In the data rows, 128 means zero.
Each row below has a hidden score, from 0 to 30, with 15 about the middle. What is it? The score is a weighted sum of the row's numbers plus the product of two more (or one squared), each taken from its middle value.
90|141|86|131|106|144|132|100|107|120|164|138|126|138|145|121|94|114|138|145|99|96|148|91|133|129|155|121|126|145|128|153 >> 14
155|125|163|125|146|123|123|162|141|130|102|118|136|115|112|148|156|152|139|118|164|151|103|160|123|121|113|137|127|124|132|107 >> 17
100|140|106|117|152|94|111|126|69|89|149|94|136|125|176|126|87|101|147|110|104|102|164|114|130|156|172|122|118|132|105|180 >> 8
150|128|158|150|132|179|205|142|159|153|81|168|97|143|109|103|123|142|116|168|133|164|139|116|97|111|62|59|131|93|151|120 >> 12
50|150|40|130|22|212|74|64|173|166|218|168|125|148|85|153|115|151|148|190|125|69|93|49|154|97|170|195|122|246|145|94 >> 24
156|93|131|156|142|112|148|124|115|120|115|124|85|146|149|74|112|92|77|116|85|112|153|126|125|145|116|95|146|80|111|138 >> 13
155|126|174|101|177|83|107|168|101|109|107|86|146|109|141|148|152|132|141|83|161|147|117|178|130|146|140|143|123|108|119|130 >> 13
139|118|127|140|139|109|133|124|116|113|125|125|114|135|145|108|123|105|105|115|113|118|146|126|131|143|135|118|137|102|119|137 >> 14
116|116|97|127|113|121|104|134|100|111|181|103|87|153|161|90|79|118|130|136|109|82|142|99|143|148|188|133|135|159|112|142 >> 11
174|106|176|108|166|80|95|174|111|113|119|76|128|112|134|133|147|145|136|90|164|141|106|180|137|143|153|145|128|123|116|117 >> 15
100|146|89|152|91|174|170|90|145|150|135|181|111|141|122|112|102|121|117|172|95|116|146|78|116|110|98|95|131|131|139|141 >> 8
124|136|124|158|140|136|195|99|125|129|100|164|126|146|141|106|112|89|102|140|89|138|171|107|107|128|70|70|125|71|133|163 >> 18
127|116|111|131|94|146|98|128|141|138|166|123|110|137|116|116|116|144|124|143|130|106|110|116|147|123|160|155|138|166|129|99 >> 23
177|120|206|92|172|95|111|188|135|132|87|92|154|99|112|171|182|174|162|92|198|180|82|204|124|124|105|144|121|122|133|95 >> 6
155|103|120|185|128|153|213|118|121|119|117|153|44|174|166|24|67|75|62|163|52|112|204|82|105|143|96|21|157|51|122|165 >> 18
104|133|114|125|142|98|114|114|94|105|135|111|152|120|152|139|121|101|136|103|121|118|144|130|135|137|148|138|119|123|115|156 >> 16
124|108|78|157|79|174|125|104|147|140|175|150|70|169|130|73|80|110|97|179|86|80|137|72|135|127|149|119|148|152|126|118 >> 15
126|120|120|125|148|90|104|139|82|95|149|87|122|132|170|118|102|101|139|110|119|108|143|131|129|156|172|126|127|126|109|158 >> 9
100|158|118|114|152|101|117|115|89|104|130|114|176|108|149|157|126|119|154|102|128|129|143|130|132|137|146|133|115|136|122|167 >> 17
116|152|146|112|122|131|125|119|156|153|98|147|178|97|81|185|184|154|151|112|162|159|91|156|124|106|97|157|111|139|143|103 >> 16
100|146|99|121|129|117|111|115|103|115|151|123|151|120|145|141|114|116|150|122|123|113|136|113|131|134|155|142|122|147|125|151 >> 12
146|125|139|132|139|112|135|132|125|122|111|121|121|127|136|120|136|124|113|114|124|133|134|141|126|131|126|120|135|107|125|127 >> 18
134|99|112|132|47|176|59|100|226|188|155|163|132|130|29|167|207|175|89|146|154|124|31|138|159|83|114|239|149|195|144|23 >> 26
84|171|125|124|76|199|139|76|224|202|104|216|217|90|19|230|224|192|158|157|184|183|45|132|119|56|45|188|101|177|172|61 >> 20
187|104|182|116|159|91|106|179|134|129|99|95|123|120|125|136|159|149|123|96|167|152|108|186|131|139|129|139|132|104|117|98 >> 21
166|104|157|107|163|87|99|166|105|106|125|81|113|132|144|115|124|122|122|99|142|132|126|159|137|151|161|135|136|119|109|125 >> 15
51|142|31|150|0|244|86|45|219|196|220|208|121|149|43|148|145|163|120|213|120|77|66|43|159|78|142|213|131|254|159|56 >> 24
154|129|177|94|99|173|95|165|212|183|110|143|163|97|28|208|212|231|170|147|233|190|19|176|129|89|99|196|116|204|164|38 >> 12
75|146|85|132|0|255|98|61|255|233|168|238|160|124|0|209|215|216|133|217|188|134|5|82|147|36|76|230|127|255|183|2 >> 12
106|139|93|127|123|130|124|138|84|108|173|102|89|152|176|81|49|127|142|155|109|85|168|85|132|153|185|95|132|157|115|166 >> 9
159|121|171|108|122|153|112|159|184|163|107|134|141|106|68|171|185|191|150|133|193|173|55|167|125|105|104|163|122|163|150|59 >> 11
141|124|134|126|150|102|132|144|100|106|130|102|115|130|158|110|110|120|132|124|123|128|149|131|130|148|146|110|131|115|117|147 >> 9
168|120|176|118|180|96|134|172|116|121|88|103|142|111|131|142|145|134|139|95|162|167|121|174|118|137|117|122|126|97|122|124 >> 15
199|79|176|151|124|142|154|152|178|151|84|142|75|150|91|90|157|133|65|140|123|151|109|150|114|121|79|111|156|79|133|76 >> 16
99|170|128|128|153|121|169|98|109|122|94|153|178|107|139|155|135|113|146|118|113|153|159|124|113|126|83|97|110|95|135|167 >> 11
129|124|131|118|134|117|92|151|114|115|148|98|118|124|145|130|114|138|147|126|145|115|126|133|133|141|168|139|128|158|125|126 >> 18
132|133|131|150|143|123|171|116|119|124|102|146|122|130|143|105|124|98|98|125|93|134|160|123|110|133|91|87|135|75|126|152 >> 14
105|138|102|123|151|91|110|130|60|82|163|88|117|135|196|99|68|91|146|110|92|84|182|107|129|162|181|104|126|123|107|191 >> 9
119|119|85|154|118|117|121|120|95|99|169|114|80|159|175|70|66|85|107|142|68|79|178|82|137|153|175|103|138|121|110|161 >> 23
130|87|60|217|46|222|202|61|187|160|152|210|9|209|118|9|72|77|21|213|15|68|177|26|121|108|87|61|173|98|132|118 >> 25
99|130|79|149|120|128|145|97|96|107|153|132|108|155|168|85|78|85|104|138|71|89|185|83|126|138|144|105|133|119|115|171 >> 19
121|112|93|133|111|122|93|126|105|111|179|103|91|152|156|91|76|99|121|138|100|80|144|98|145|151|186|142|137|151|113|139 >> 14
152|108|146|115|129|108|89|154|129|120|139|95|119|130|123|133|138|133|128|114|149|125|105|150|147|136|160|156|129|147|118|104 >> 21
105|113|52|174|52|215|149|92|156|145|194|171|39|187|135|38|47|119|90|224|64|67|154|27|133|123|146|91|155|170|135|125 >> 13
136|125|133|111|139|106|94|151|107|113|153|92|118|125|148|124|116|135|149|123|137|114|126|141|146|144|168|146|134|143|113|131 >> 10
157|109|137|130|153|93|120|149|96|106|133|90|93|140|165|88|101|111|116|107|116|115|146|138|132|161|156|109|136|105|111|145 >> 10
126|120|126|116|125|111|86|123|124|127|143|111|138|124|119|145|147|128|133|104|141|117|104|146|144|131|156|178|132|148|124|114 >> 16
122|116|102|138|153|95|125|134|65|87|163|88|83|153|199|69|49|77|118|122|72|86|191|94|131|168|187|93|138|107|98|184 >> 13
134|122|123|112|146|84|96|140|85|99|153|83|128|124|163|126|113|106|141|93|122|115|138|139|137|150|171|141|130|123|109|152 >> 13
117|146|145|127|147|124|167|110|129|130|87|150|170|105|120|156|157|121|134|115|139|159|140|142|104|113|78|101|115|93|139|143 >> 10
161|113|151|108|151|96|93|183|102|108|135|78|116|123|148|123|119|142|152|106|152|129|119|154|131|153|172|136|131|135|117|126 >> 15
166|89|136|170|120|143|187|127|145|135|97|152|65|165|135|57|109|104|66|149|82|128|159|112|112|139|83|66|151|60|126|128 >> 12
89|161|108|115|156|91|118|101|75|107|133|117|183|104|159|159|128|100|156|91|119|132|154|132|132|138|143|134|109|118|120|179 >> 17
150|94|124|163|107|149|142|107|166|148|118|157|100|146|103|101|148|107|69|136|96|126|121|118|129|123|89|128|152|101|136|96 >> 18
102|155|121|118|134|125|128|95|129|136|112|146|184|107|117|179|163|130|144|109|133|143|117|133|128|110|109|150|107|129|125|132 >> 17
140|111|138|117|129|105|81|135|131|125|135|107|136|119|117|147|156|138|131|110|150|123|103|156|144|126|150|171|136|142|119|107 >> 16
168|101|136|181|137|159|229|141|128|126|101|153|45|174|160|28|66|90|71|175|68|128|192|92|92|137|88|10|149|48|130|165 >> 24
100|130|73|168|55|225|174|98|170|167|164|189|62|182|114|70|69|125|107|222|85|91|146|38|116|99|116|82|144|156|149|120 >> 18
155|125|170|111|163|104|133|150|128|132|88|114|155|105|115|156|168|143|129|96|156|172|110|175|121|129|102|132|121|102|120|114 >> 15
95|132|85|122|87|149|81|94|142|135|180|136|123|137|116|135|124|125|128|139|122|93|105|106|154|125|163|171|140|185|133|111 >> 16
153|124|162|112|166|98|130|160|110|113|104|100|133|119|142|131|132|127|140|107|143|146|137|159|123|146|127|113|125|101|120|139 >> 9
47|187|78|127|123|145|167|92|91|119|145|156|167|117|164|147|86|109|179|148|111|118|172|77|114|124|126|89|95|142|140|191 >> 8
177|97|173|118|162|90|120|178|115|110|100|85|99|126|139|108|127|131|112|105|144|141|127|165|128|149|140|115|148|99|114|120 >> 10
103|115|55|196|63|192|188|59|157|145|160|196|62|180|133|49|76|79|58|198|35|83|180|37|119|123|101|78|153|110|130|139 >> 18
140|129|133|128|147|112|124|150|103|107|138|103|106|139|157|103|96|122|134|134|120|122|148|125|119|147|156|100|129|121|127|144 >> 17
180|105|179|105|171|78|96|180|111|116|108|76|125|116|134|125|142|143|138|92|157|146|110|182|134|147|149|141|134|111|116|116 >> 11
84|136|73|126|92|144|100|90|121|122|187|133|122|142|136|119|99|114|133|142|105|84|135|91|149|130|174|161|129|172|121|135 >> 16
134|117|128|133|150|101|140|142|92|107|127|104|106|134|166|97|100|103|122|112|113|117|162|125|128|151|140|97|134|101|118|156 >> 13
159|106|136|161|133|143|180|133|132|124|106|139|73|157|145|70|100|116|93|154|91|131|157|113|116|135|102|62|139|84|126|132 >> 20
134|112|127|121|118|116|81|142|120|120|156|99|111|129|134|128|122|141|133|124|131|104|109|134|146|140|180|162|135|155|122|111 >> 17
134|117|118|117|142|100|100|151|83|97|153|89|106|140|172|98|84|110|138|123|112|98|155|123|136|153|177|115|131|131|115|155 >> 14
45|194|78|117|158|85|142|81|47|86|140|123|204|106|193|160|92|76|176|93|103|116|193|100|119|135|143|106|98|116|115|224 >> 11
132|127|106|161|117|165|182|113|133|138|124|159|79|160|146|70|89|109|100|175|84|108|169|83|109|127|102|67|140|104|131|146 >> 11
156|132|177|125|127|162|168|141|180|168|76|159|143|117|76|153|173|169|131|148|162|181|94|155|103|103|56|111|125|113|158|88 >> 10
205|94|203|130|165|114|168|189|149|138|63|118|93|133|109|99|155|144|98|123|148|175|121|174|116|131|85|88|145|67|135|104 >> 17
125|120|112|135|152|105|131|133|76|93|151|102|95|143|191|80|70|90|124|124|85|101|182|104|128|156|160|82|129|103|103|181 >> 13
134|115|115|112|152|84|87|149|79|87|152|73|107|133|183|108|98|106|129|99|116|101|148|133|139|158|187|132|133|125|101|154 >> 23
130|111|109|117|92|133|71|116|154|140|166|124|127|133|98|134|154|142|114|129|134|107|83|135|159|126|157|198|136|177|125|83 >> 18
78|181|129|110|108|157|145|98|161|161|102|178|214|89|73|215|189|169|174|133|179|167|91|138|117|85|75|163|98|154|157|112 >> 14
170|111|182|110|179|84|115|171|114|115|96|88|136|109|130|140|153|144|136|97|167|160|117|186|122|138|135|132|133|104|123|119 >> 13
200|100|209|103|177|88|106|195|129|122|78|79|134|106|113|143|168|160|134|88|186|172|95|207|127|140|118|142|129|104|123|96 >> 15
157|97|125|142|145|109|138|144|94|102|134|100|70|158|168|63|81|96|99|127|86|104|170|116|124|162|155|90|150|92|102|153 >> 11
200|103|212|107|176|93|113|190|147|134|67|99|141|94|97|159|186|162|138|87|196|194|84|210|122|125|101|141|133|104|137|85 >> 15
165|130|207|95|153|116|117|155|192|169|53|138|208|72|35|229|255|196|150|92|227|212|38|224|128|91|52|198|110|126|152|53 >> 11
217|77|201|143|163|107|169|190|145|127|69|112|75|136|123|86|140|136|82|122|141|168|128|172|114|135|85|79|150|63|127|103 >> 14
184|105|187|97|166|90|95|184|133|134|98|84|131|107|114|153|171|163|138|89|174|171|81|197|136|133|135|151|130|124|125|95 >> 21
174|95|177|125|138|135|125|166|164|146|99|122|116|125|88|136|171|163|120|125|163|161|90|166|125|121|103|139|138|122|137|80 >> 15
176|111|183|109|134|125|103|168|173|153|87|122|139|101|77|166|197|176|123|111|183|175|63|189|129|105|98|166|125|137|144|63 >> 21
136|126|147|105|171|90|115|149|88|102|122|94|142|117|162|131|121|114|151|93|133|131|143|152|130|148|148|124|123|117|112|156 >> 15
115|134|114|127|139|107|118|114|105|115|135|116|137|128|149|124|121|102|119|113|103|112|149|128|129|138|139|130|123|112|114|153 >> 17
158|104|149|117|141|94|97|165|116|118|140|89|107|138|142|110|127|136|130|112|145|121|119|151|139|147|163|140|140|126|115|117 >> 11
120|118|119|121|136|91|85|122|102|103|149|96|133|123|148|133|122|114|125|98|124|108|131|138|140|146|170|164|131|137|109|138 >> 13
142|120|143|119|136|118|103|153|120|123|138|105|115|130|133|124|124|141|137|121|140|124|120|141|133|144|149|136|127|140|121|121 >> 12
152|104|135|148|136|115|146|140|123|118|126|118|85|150|148|83|103|109|103|136|104|116|154|121|123|144|130|97|139|97|124|139 >> 13
129|126|135|140|161|103|163|125|96|101|114|120|126|133|166|96|98|103|121|116|102|129|172|128|113|140|126|88|124|82|115|171 >> 18
138|124|143|110|139|114|111|157|118|120|134|102|128|124|129|141|122|151|153|121|149|128|118|145|126|133|153|133|126|148|131|129 >> 11
102|157|122|114|151|103|114|126|87|105|134|108|160|110|154|153|116|126|167|105|137|121|140|135|127|136|150|128|110|130|121|161 >> 11
124|114|119|126|118|131|104|133|118|118|153|111|110|137|136|115|104|124|131|138|121|112|129|120|139|135|165|135|128|148|118|128 >> 19
163|99|138|144|146|119|147|152|110|115|123|110|80|153|160|75|94|108|103|133|105|120|154|123|122|148|131|81|146|93|116|142 >> 12
150|120|149|110|141|111|102|161|123|127|125|97|127|122|132|135|133|143|144|118|154|136|113|152|133|139|144|136|131|139|126|117 >> 16
166|104|154|124|122|145|118|159|163|144|118|127|104|130|99|124|154|157|114|138|147|138|95|149|137|120|121|142|140|138|133|84 >> 20
128|132|144|109|135|130|128|140|133|135|108|131|154|111|115|161|145|149|155|121|156|148|115|146|119|126|114|139|116|134|140|121 >> 9
163|121|171|112|135|134|118|164|164|150|106|125|141|113|89|164|168|173|136|133|177|168|82|163|129|115|111|149|128|150|137|89 >> 15
144|105|126|116|102|123|75|132|149|133|149|112|121|130|109|135|151|136|115|118|138|123|87|141|155|127|152|178|140|157|120|88 >> 19
134|108|103|152|144|105|147|131|70|88|156|102|71|159|197|45|50|73|100|133|68|78|197|88|124|166|169|66|147|91|102|186 >> 10
131|136|146|115|165|86|126|142|85|105|121|100|149|116|159|134|119|114|144|93|125|139|148|148|118|145|144|128|120|106|116|154 >> 14
25|175|22|158|110|132|162|27|67|91|176|163|146|144|194|97|57|37|116|138|29|63|221|38|127|146|147|97|124|110|114|224 >> 8
80|133|53|147|55|182|107|82|146|138|202|155|100|164|123|107|95|120|111|177|91|71|129|62|147|114|164|159|142|188|129|122 >> 21
111|163|153|99|170|88|132|128|95|117|97|118|205|89|135|181|154|127|173|84|157|167|134|162|123|129|111|127|102|112|126|155 >> 12
39|203|85|124|104|167|177|56|135|149|110|196|217|93|111|200|151|134|166|144|133|149|140|95|103|94|75|122|85|141|155|161 >> 12
131|124|133|134|140|106|118|130|120|120|129|112|130|131|134|127|137|121|127|109|128|124|120|143|139|139|136|140|135|120|124|130 >> 15
157|135|184|100|179|77|130|162|116|118|75|101|180|94|129|171|173|147|155|77|171|181|110|195|123|126|108|135|115|96|132|131 >> 17
205|99|209|105|175|82|101|193|130|118|89|77|119|111|117|134|164|154|136|87|179|166|92|203|130|141|133|138|138|104|120|97 >> 11
129|129|124|116|140|103|103|147|94|108|147|94|122|130|161|124|101|123|150|118|127|106|141|129|130|150|173|133|129|138|116|148 >> 11
167|106|170|122|147|107|119|163|141|135|102|113|134|113|111|140|166|141|118|100|154|152|101|168|130|129|122|148|134|111|129|101 >> 22
143|114|135|114|138|91|84|136|115|109|136|98|140|122|132|144|144|115|116|88|141|116|108|161|150|145|155|174|140|129|112|116 >> 14
128|126|126|138|152|108|165|124|92|102|122|120|105|142|169|87|94|85|106|122|88|120|180|118|117|146|126|77|128|81|112|171 >> 13
155|99|128|167|128|133|177|129|126|127|115|139|64|163|152|54|98|93|75|148|75|121|171|109|106|141|104|68|146|74|122|142 >> 17
118|137|129|121|156|105|142|130|94|104|119|115|141|120|158|130|116|113|139|111|122|136|153|131|123|135|130|104|125|109|121|167 >> 10
155|98|126|155|140|115|138|133|113|109|132|112|77|159|163|70|99|95|87|131|88|108|153|121|128|151|138|97|147|89|112|144 >> 16
125|151|142|118|157|106|137|132|107|119|103|122|166|107|142|152|140|119|147|104|141|147|136|150|116|133|108|121|115|105|119|144 >> 9
113|130|99|120|84|167|93|134|140|137|178|130|113|139|111|134|108|157|148|173|147|104|111|97|144|122|168|153|132|198|139|102 >> 18
137|118|135|114|148|105|107|161|101|109|146|90|113|131|155|116|101|129|142|125|138|115|133|134|129|147|172|126|131|135|115|140 >> 10
162|105|143|161|113|176|181|133|174|155|97|167|74|156|106|77|123|131|86|181|106|143|129|118|108|113|72|76|145|97|145|104 >> 19
150|125|152|141|167|113|194|131|114|117|72|141|124|124|146|101|125|102|104|111|113|153|165|138|107|134|77|68|134|48|124|157 >> 6
123|124|122|132|143|100|118|124|90|98|137|103|121|136|171|105|106|96|119|108|100|102|156|125|127|151|153|119|126|111|107|159 >> 16
107|108|70|153|40|186|98|67|197|167|174|180|106|157|68|122|151|130|81|163|97|95|89|90|148|98|127|186|145|176|136|66 >> 25
134|125|131|115|131|120|116|145|117|121|135|109|121|126|138|127|115|144|146|129|144|131|123|129|128|138|144|127|126|148|123|130 >> 5
120|130|131|118|158|84|109|132|88|102|133|92|140|120|164|125|110|107|138|103|121|118|147|141|135|147|157|130|120|117|110|158 >> 12
127|115|112|129|126|122|112|133|112|110|153|108|101|143|150|102|100|111|125|132|110|97|135|109|135|140|159|131|137|136|117|139 >> 7
150|101|133|120|97|120|58|126|173|155|147|123|143|115|72|163|193|148|106|108|158|128|63|163|156|114|136|219|139|165|125|58 >> 26
162|108|168|113|165|87|118|171|108|109|108|87|124|123|144|123|132|134|132|98|143|136|127|170|129|148|146|130|131|111|111|126 >> 14
96|130|90|139|83|155|110|89|148|139|165|150|125|135|115|127|128|121|120|144|106|96|115|94|138|120|141|161|126|164|129|115 >> 16
88|163|112|122|166|94|147|108|67|95|117|119|166|109|177|137|101|90|160|102|110|120|176|122|120|140|136|101|110|106|113|197 >> 9
110|145|124|108|121|117|99|127|114|119|141|117|151|110|124|156|134|134|149|112|139|129|117|133|137|127|145|156|120|152|130|133 >> 14
116|114|83|133|92|140|86|118|121|119|189|113|91|151|139|100|88|115|120|149|97|79|135|94|143|139|185|145|142|169|123|123 >> 20
158|97|133|156|148|119|160|143|105|112|128|115|74|157|160|66|79|97|91|142|89|119|175|114|114|151|134|70|142|82|118|156 >> 17
114|126|110|111|98|143|79|133|139|134|170|114|126|130|120|143|125|151|146|144|150|112|99|119|142|125|164|166|124|182|128|102 >> 17
142|105|129|135|122|127|121|137|124|123|141|116|89|150|139|95|101|121|102|139|113|111|138|120|132|141|148|117|134|127|120|127 >> 16
156|128|177|102|173|86|110|167|112|116|95|96|160|100|134|158|160|145|153|85|175|161|111|181|121|137|122|139|113|110|124|131 >> 10
159|111|150|110|162|78|96|171|90|97|129|70|117|129|161|121|115|122|139|90|138|124|131|162|133|158|174|134|129|125|108|138 >> 17
175|92|157|126|145|100|112|150|138|123|111|107|113|127|123|121|156|128|100|100|132|139|113|169|137|142|123|154|142|104|116|104 >> 15
124|119|126|131|69|164|102|90|217|184|121|180|157|111|31|180|219|161|101|137|151|150|49|145|147|85|86|216|133|162|149|46 >> 20
90|141|77|149|37|233|129|93|203|185|171|195|106|148|65|139|116|169|137|214|135|109|94|60|135|90|119|149|129|211|164|76 >> 18
84|131|65|122|30|205|68|86|202|180|197|167|127|137|54|163|148|167|135|183|140|93|51|81|161|93|157|217|133|241|151|60 >> 18
198|96|193|138|153|113|161|178|151|137|71|121|98|126|116|102|158|143|101|119|149|169|115|175|112|129|80|95|137|75|136|97 >> 19
131|119|128|111|158|83|101|153|74|88|148|75|110|136|181|110|93|102|132|103|123|104|154|134|129|161|182|119|132|123|102|160 >> 14
151|112|151|114|96|150|80|149|184|166|140|128|134|111|64|166|177|182|137|133|178|144|54|154|136|115|133|189|130|186|138|56 >> 17
73|179|100|111|128|138|127|113|105|126|138|134|171|110|140|166|116|141|185|128|146|127|142|106|122|127|141|125|104|159|137|158 >> 15
165|97|144|122|80|167|77|150|200|169|148|132|103|129|61|144|176|181|115|148|173|140|51|147|147|106|130|193|141|186|144|43 >> 25
72|173|103|125|148|122|162|96|79|111|122|138|170|111|166|139|98|98|157|128|111|123|177|100|117|129|125|95|102|109|131|196 >> 13
0|215|38|125|115|138|152|20|76|110|152|180|225|102|159|180|107|80|180|119|90|104|186|70|128|110|124|132|84|144|132|212 >> 17
39|167|39|155|63|192|145|38|142|150|185|194|133|140|122|126|94|103|127|178|73|80|156|38|127|104|131|131|113|170|142|151 >> 17
108|117|79|123|100|122|77|118|105|115|194|104|99|147|156|98|87|114|124|140|95|65|132|95|148|145|194|152|138|174|111|135 >> 12
144|114|143|130|139|102|101|137|124|126|128|111|126|126|130|127|140|123|117|114|133|124|113|145|138|140|140|147|125|116|114|117 >> 16
88|177|132|122|122|160|163|85|166|165|86|188|202|95|76|199|186|154|146|129|155|171|101|134|117|83|53|138|104|130|158|116 >> 14
176|94|167|118|159|83|95|169|117|112|114|86|118|127|132|125|141|128|115|91|148|137|109|174|143|151|148|146|147|107|113|108 >> 12
180|103|165|120|162|91|108|180|109|112|112|81|110|123|138|110|131|134|124|97|144|137|120|170|133|149|150|133|138|116|111|114 >> 21
132|133|138|118|158|94|122|143|86|99|127|99|127|123|165|121|109|113|138|103|120|127|151|133|126|157|151|114|122|111|113|156 >> 8
100|159|123|129|64|215|146|101|218|193|119|202|171|111|35|194|184|196|152|176|167|159|66|116|118|70|66|165|114|189|173|66 >> 22
77|141|42|162|109|137|164|84|58|88|182|129|74|171|215|48|7|60|117|162|32|48|229|33|123|153|174|52|135|113|110|221 >> 11
